Each named move below is a turn or a mirror, shown by a few rows before and after it. Which moves, in which order, take the first row of each later pair to the second? The first pair is answered.
move E:
[0.79 -0.55 0.52 1.17 0.80 0.41 -1.23 0.62 0.50 -0.41]  ->  [1.36 0.06 -0.15 1.10 0.60 0.49 -0.98 0.24 0.29 -0.80]
[-1.32 -3.31 -0.94 1.61 0.41 -2.21 1.66 0.81 -0.56 0.54]  ->  [-1.02 -3.56 -1.51 1.69 -0.02 -2.05 2.19 0.36 -0.75 0.12]
[4.19 3.07 0.91 0.84 2.44 3.35 -2.43 0.98 0.88 0.62]  ->  [4.57 3.25 0.09 1.16 2.00 3.60 -1.80 -0.23 0.50 -0.44]
move M:
[-0.35 -0.16 -1.93 -0.45 1.41 -2.10 0.49 0.25 0.80 -1.52]  ->  [0.54 1.08 -1.33 -0.01 1.93 -0.63 0.02 0.79 1.09 -1.83]
[1.92 -0.14 -1.94 2.06 0.69 -0.31 -1.08 2.00 -0.31 -0.14]  ->  [0.75 -2.06 -2.60 0.96 -0.62 -1.83 -0.18 1.44 -0.61 0.12]
[3.55 0.23 -0.14 -1.49 0.56 0.12 0.35 -1.91 0.36 1.32]  ->  [2.86 -0.86 -0.13 -1.92 -0.10 -0.51 0.75 -2.33 0.04 1.29]
move Q:
[0.54 0.64 1.80 3.60 1.13 1.33 -0.85 2.97 0.32 0.17]  ->  [0.64 3.14 2.16 2.20 1.69 1.80 -0.89 1.55 -0.45 0.43]
[1.97 1.85 -1.30 0.16 -1.00 0.28 1.00 -3.42 -1.71 -2.81]  ->  [0.88 -4.14 -0.73 2.60 -1.27 -1.26 -1.01 0.52 -0.59 0.11]
[-4.19 -0.88 1.51 -4.26 -0.94 -2.80 1.52 -0.09 -1.11 2.70]  ->  [-3.43 0.91 -0.01 -4.43 -1.64 -1.80 3.62 -1.73 -1.34 -1.46]
[-1.04 -2.64 0.76 2.15 -0.38 -0.78 -0.49 2.82 1.80 -0.32]  ->  [-0.32 2.62 2.25 -1.88 1.57 0.48 -1.64 0.83 0.55 2.35]
Pairs:
(2 to 4 moves a pair)
[-1.64 0.45 -1.85 -1.21 -1.27 -0.91 2.04 -1.46 0.25 -4.24]  ->  [2.01 1.27 1.11 -0.74 2.04 1.01 -3.52 0.95 -0.38 3.18] => Q then E then Q then M
[0.12 2.05 0.12 1.00 -0.27 1.17 0.31 0.75 1.07 -3.05]  ->  [0.58 2.87 0.85 0.00 0.68 1.28 -0.59 0.51 0.84 -1.63] => M then Q then M then Q
[-1.35 -0.54 0.07 3.75 -0.18 -0.03 0.54 3.97 2.79 -1.15]  ->  [2.84 4.94 -0.53 1.11 1.11 2.00 0.49 -1.24 -0.18 -1.35] => Q then M then E then M
[-1.46 1.44 -0.47 -2.22 -1.19 1.18 2.66 -1.13 -0.15 -2.50]  ->  [0.47 1.95 1.59 0.42 1.05 3.38 -0.71 2.75 0.66 0.63] => Q then M then Q
[2.57 -0.15 0.33 0.15 1.97 0.79 -2.83 0.13 0.16 2.61]  ->  [2.11 -1.70 -0.20 1.39 1.20 0.73 -2.72 1.37 0.87 2.02] => E then Q then E
[-0.38 -3.22 -0.95 1.82 -0.24 -2.18 -0.24 0.58 0.19 4.25]  ->  [1.77 -1.79 -1.48 1.43 -0.05 -1.39 -0.15 -2.28 -1.12 4.17] => M then E then M then Q
[-1.46 -0.62 1.18 -2.84 0.24 -2.27 -0.84 -1.18 -2.33 4.20]  ->  [2.24 3.60 1.68 -1.00 2.01 1.09 -1.85 -1.18 -1.81 2.98] => E then M then E
[-1.55 3.84 -0.05 -2.35 0.19 0.43 2.02 -2.05 0.43 -3.21]  ->  [-0.27 -5.22 -1.82 0.85 -2.22 -2.20 0.84 -0.73 0.04 -0.60] => Q then Q then E then Q
[-0.80 -1.21 -0.44 1.16 -0.73 -0.21 0.78 -0.16 0.35 -0.52]  ->  [0.15 -0.74 -0.13 -0.26 -0.42 -0.45 0.23 -1.29 -0.70 1.39] => Q then E then Q then Q
[1.76 0.07 -0.37 2.78 2.04 -0.09 -2.13 0.15 -0.10 1.87]  ->  [-0.50 -0.21 -1.62 -0.20 0.44 -2.59 -0.04 -3.56 -1.18 0.91] => Q then M then Q then Q
[6.01 4.48 -0.52 0.74 2.16 1.52 -0.08 -1.18 -0.81 1.32]  ->  [1.27 3.44 1.33 -4.06 1.67 -1.82 -0.11 -0.71 -0.80 5.48] => Q then E then M then Q
[-3.44 -0.39 1.37 0.33 0.35 -1.88 1.49 2.73 1.89 -0.07]  ->  [1.12 4.14 1.22 0.61 2.19 1.13 0.81 0.70 0.75 -0.75] => E then Q then M then Q
[-0.04 -2.46 -1.99 0.54 -2.30 -1.20 1.35 -0.93 0.22 -1.40]  ->  [2.78 -0.51 0.09 1.57 0.49 1.16 -1.89 0.81 -0.04 1.71] => M then Q then E then Q
[4.48 0.13 -1.93 1.20 0.19 2.52 -3.40 -0.11 0.12 0.80]  ->  [3.09 1.19 -0.19 0.87 1.21 2.58 -3.85 1.71 1.08 1.24] => E then Q then E
[0.49 1.46 -2.52 -2.69 0.28 1.12 0.80 -1.74 -0.90 -0.33]  ->  [0.70 1.16 -1.86 -2.93 0.66 0.78 -0.01 -1.54 -0.96 0.67] => Q then E then Q then E
